Rows are one point carried round by a steady rotation, each followed by how many steps it has turned.
The counts run from 0 to 113.
[127  99 100 136  87 126  94 136 133 113 147 117  93 110 144 115 154 140
 166 104  98 121 146 100 124  86  83 152 109 113  94 152 113 177 115 122
  91 151  70 154 108 137 124 121 100 111 106 150 183 136  92] => 49
[126 104 118 123 126 102  85  81 176 104 119  93 100 131 164 124 115 162
 143  96  97 130 128 100 149  87 119 154 187 120 129 108 137 162 143 112
  68 164 121 139 130 177 129 135 119  96 109 156 167 136 114] => 36
[133 140  90 122 120 145 122 114 147 118 126 148 123 134 158 112 124 140
 146  45 136 117 136  75 155  99 117 157 142 121 112 122 171 168 140 122
  65 168 118 126 116 160 154 142 128 135 119 182 163 104  86] => 86
[138  85 105 146 117 102  89  97 159 106 129  98 102 109 157 121 112 168
 139 111  92 132 123  82 146  92 117 139 180 110 132 100 125 176 131 113
  89 164 110 152 137 160 124 131 129  91  95 147 169 142 115] => 38
[107 111 102 133  95 117 108 124 158  99 140 118  66 122 155  97 155 125
 154  78 106 155 107 124 141  97 107 125 168 120 130 121 144 165 118 101
  69 144 103 133 112 144 133 166 112 114 153 156 175  98  73] => 112
[142 114 116 132 103 137 106 101 133 104 138 117  97 114 136 122 151 156
 178  93 115 139 129  99 132  89 102 127 116 127 120 122 120 183 106  99
  72 133 122 155 118 128 131 139 105 147  88 170 169  73  57] => 58
[122  81 117 138 102  98  84 111 148 102 145 102 120 120 156 125 110 155
 142 122  87 117 129  93 125  85 108 161 165 106 120 121 130 164 110 117
  85 180  84 144 124 160 108 127 126  93 109 154 185 148 114] => 42
[120  88 127 123 111 103  80 101 160 108 134  96 111 129 163 123 120 163
 148 121  94 116 138 100 131  84 114 171 165 111 113 127 129 164 129 117
  73 176  89 135 118 169 117 129 118  88 106 150 177 155 119] => 41
[107 113  63 139 102 125 126 156 117 120 142 142 122 108 157 117 106 137
 154  97 135 134 115  71 152 108  90 161 139 120  97 132 118 193 120 128
  83 169  98 136 105 146 131 134 138 142 148 171 182  99 106] => 78
[115 126 111 121 131 118 102  84 176 103 126 104  88 131 160 114 132 144
 149  64 108 146 122 106 162  84 115 135 185 130 132 103 154 165 140 104
  70 154 125 122 131 164 146 146 107 110 134 156 171 125  92] => 31
[ 95  75 103  89 120 129  93 126 117 117 165 159  93 121 165 113 113 159
 152 125  99 133 162  98 133 130 114 171 152 120 111 129 158 194 139 127
  84 154  77 124 118 171 156 150 110 135 127 140 148 127 125] => 15
[ 93  89 102 113 112 127  86 139 125 102 166 135  63 118 163  97 138 118
 145 112 101 133 155 109 133 119 116 148 151 112 110 132 145 173 138 124
  75 141  65 127 106 165 144 155 101 108 149 137 175 124 104] => 105
[138 103 122 123 113 124 102  87 119 108 136 112 104 111 145 125 117 170
 173 122 119 141 125  90 129  98 111 142 136 129 128 102 115 191 115 104
  63 135 138 154 125 144 141 140 124 153  86 176 154  70  85] => 63
[120 103 124  99 129 133  90  85 122 109 132 100  97 121 149 128 109 163
 178 133 121 135 148  96 124  98 115 167 141 133 110 116 113 185 144 114
  57 137 137 138 115 151 151 140 124 147  92 170 153  84  99] => 65
[130 128 134 112 100 133 103 101 142 106 140 109 101 133 140 113 160 144
 175  80 116 125 139 113 122  84  98 146 108 127 110 143 137 168 108 102
  55 142 111 138 108 134 137 135  98 141 103 178 173  92  61] => 56
[148 117  92 128 100 138 131 105 137 108 122 147 119 128 168 110 125 157
 143  75 125 130 125  88 132  98 119 150 141 122 127 125 166 164 123 109
  64 162 120 127 122 152 167 160 144 137  96 187 142  88  84] => 2
[116 100 132  99 126 116  95  87 121 105 137 100 118 123 153 120  96 165
 177 140 117 131 134  98 119  97 110 170 149 127 111 116 119 178 132 110
  55 149 135 134 114 159 136 142 123 151 103 176 157  79  99] => 66
[118 110 114 126  95 126  89 129 142 117 142 119  92 125 146 112 157 137
 171  98 100 119 150 103 120  85  84 158 109 119  93 156 120 173 116 122
  80 150  74 142 100 141 126 123  96 112 116 153 181 128  87] => 50
[ 87 100  92 119 112 119 122 138 142 107 168 155  83 124 154 106 132 137
 152  87 104 149 114 110 150 118 104 135 157 122 120 122 161 190 117 111
  82 156  84 127 110 157 127 151  94 137 167 151 176 110 101] => 22
[131  95 118 113 128 130  92  87 115 105 128 101  96 107 149 126 112 169
 176 130 119 139 144  88 127  95 111 157 144 129 114 109 103 198 134 107
  74 128 137 150 120 148 149 139 128 146  85 168 149  77  89] => 64
[124 139  79 128 122 152 116 120 146 121 121 144 111 133 153 114 129 135
 147  43 140 119 148  69 154  99 112 154 128 122 112 129 155 177 150 126
  70 158 112 124 119 153 169 134 133 130 124 173 153 109  89] => 85
[120  64 105 114 122 136  80 118 110  99 159 145  86 108 163 102 114 154
 139 119  97 126 168  80 130 125 135 150 159 106 126 111 150 182 135 127
  86 153  77 137 133 171 149 144 122 110 108 143 160 129 116] => 99
[117 106  83 145  99 117 110 118 155  98 132 119  58 109 152 104 157 133
 149  80 109 157 115 108 145 100 104 120 167 125 133 113 135 174 123 100
  83 130 108 145 110 146 143 165 113 117 139 156 168 106  72] => 113
[ 91 106  78 126 118 126 118 133 146 112 155 143  67 117 149 104 148 132
 151  76 107 150 126 100 164 111 101 126 153 125 117 120 139 193 135 111
  89 138  89 135 112 155 144 147  95 132 159 137 171 119  98] => 24
[118  69 111 106 114 118 105 111 116 112 162 163 111 124 168 115  99 175
 146 124  98 137 141  87 128 126 125 162 162 117 129 117 172 180 116 113
  78 169  89 134 128 166 146 153 129 139 108 158 140 117 115] => 12
[144 116  86 127 128 149 108 106 131 115 131 151 105 116 157 114 125 152
 142  57 134 126 151  66 159 107 129 140 147 116 121 105 157 176 144 121
  76 153 116 138 138 156 163 139 135 130  91 168 147 111  88] => 89
[114  81 114  92 116 124 102 100 121 108 155 154 115 133 173 114 102 175
 153 119 100 130 154  90 131 122 123 170 160 114 122 125 174 181 133 120
  72 170  96 127 125 171 161 156 129 134 101 160 138 116 121] => 11
[ 90 120  92 113 124 131 110 124 157 113 152 130  69 129 150 108 150 130
 155  67 110 148 132 109 161 107 104 139 157 130 120 120 147 190 144 112
  82 138  99 124 115 160 152 151  93 129 158 137 173 118  94] => 25
[132  93 115 137 118 100  92  90 168 102 126  97 107 123 162 119 110 167
 140 109  99 134 121  89 143  85 120 146 186 118 133 105 142 164 124 105
  76 172 111 141 133 168 123 137 126  98 107 158 171 138 109] => 37
[128  73 123 112 123 128  98 112 117 102 162 152 106 111 168 107 102 155
 133 114 101 123 158  84 130 121 138 148 168 106 127 102 173 174 119 116
  73 174  88 135 140 168 139 148 131 125 103 155 156 118 106] => 97
[ 80  93  91 106 120 128 104 138 136 113 169 153  76 128 158 106 131 133
 154  96 104 139 143 103 145 123 110 153 155 120 109 133 155 191 138 120
  85 145  74 124 109 166 145 147  94 137 156 136 167 118 114] => 20
[129 101  95 137 132 113  88  86 170 110 117  99  81 117 157 123 127 163
 145  90 106 148 132  85 160  91 116 127 179 119 135  98 127 178 146 111
  86 146 123 144 139 162 143 141 126  98 111 146 162 129 103] => 34
[121  96 126 109 122 110  95  97 112 109 135 107 123 118 152 121  89 166
 167 147 123 135 118  94 127  99 116 165 156 129 119 109 119 188 114 110
  61 155 130 137 114 158 132 137 139 146 103 173 158  72 104] => 67
[106  62  98 128 105 127  96 142 116 100 167 147  71 104 159 101 123 134
 140 122  93 137 142  97 135 124 120 139 160 105 124 114 144 180 112 121
  84 152  67 142 123 161 124 154 119 113 134 140 171 120 108] => 103
[104 121  95 130 119 120 120 116 166 103 144 132  84 126 149 107 139 136
 148  63 111 152 105 108 165  98 106 126 178 127 131 110 150 178 125 102
  82 152 112 128 117 155 133 148 102 131 157 148 174 107  86] => 27
[104  67 113 119 105 125  92 134 116 100 169 152  88 113 164 100 116 136
 135 126  98 128 139 101 129 124 128 149 162 105 127 116 167 168 107 121
  80 168  65 128 124 171 125 152 115 117 130 150 172 121 109] => 102
[136 121  98 117 137 148 107  97 137 112 129 143 110 126 163 117 119 156
 136  63 128 124 165  71 149 104 132 150 151 120 125 110 170 170 154 124
  73 159 121 124 137 168 170 144 128 124  96 170 146 115  91] => 90
[128 110 108 126 135 113  83  83 172 108 117  92  88 124 159 123 126 162
 150  88 108 132 136  97 151  84 123 142 183 117 125 101 130 166 157 112
  79 153 121 138 131 170 141 136 116 100 108 148 164 138 108] => 35
[110 112  90 139 124 121 119 111 162 108 137 127  74 114 153 111 141 144
 152  61 107 157 109  93 169  97 108 115 174 127 134  99 140 188 128 103
  88 144 112 144 126 151 139 148 111 124 143 149 172 110  83] => 28
[ 90  74  87 120 108 122 115 149 116 110 177 159  83 112 155 105 120 152
 152 109  98 146 130 100 146 128 109 145 156 115 122 118 151 198 110 113
  95 153  69 133 116 158 131 150 108 141 142 141 164 117 114] => 18
[148 105  83 139 106 140 123 105 129 114 120 148 110 120 167 110 123 168
 151  73 121 137 132  79 137 104 117 147 141 121 132 121 159 177 125 111
  71 153 125 140 120 148 168 153 148 139  87 183 134  93  82] => 3
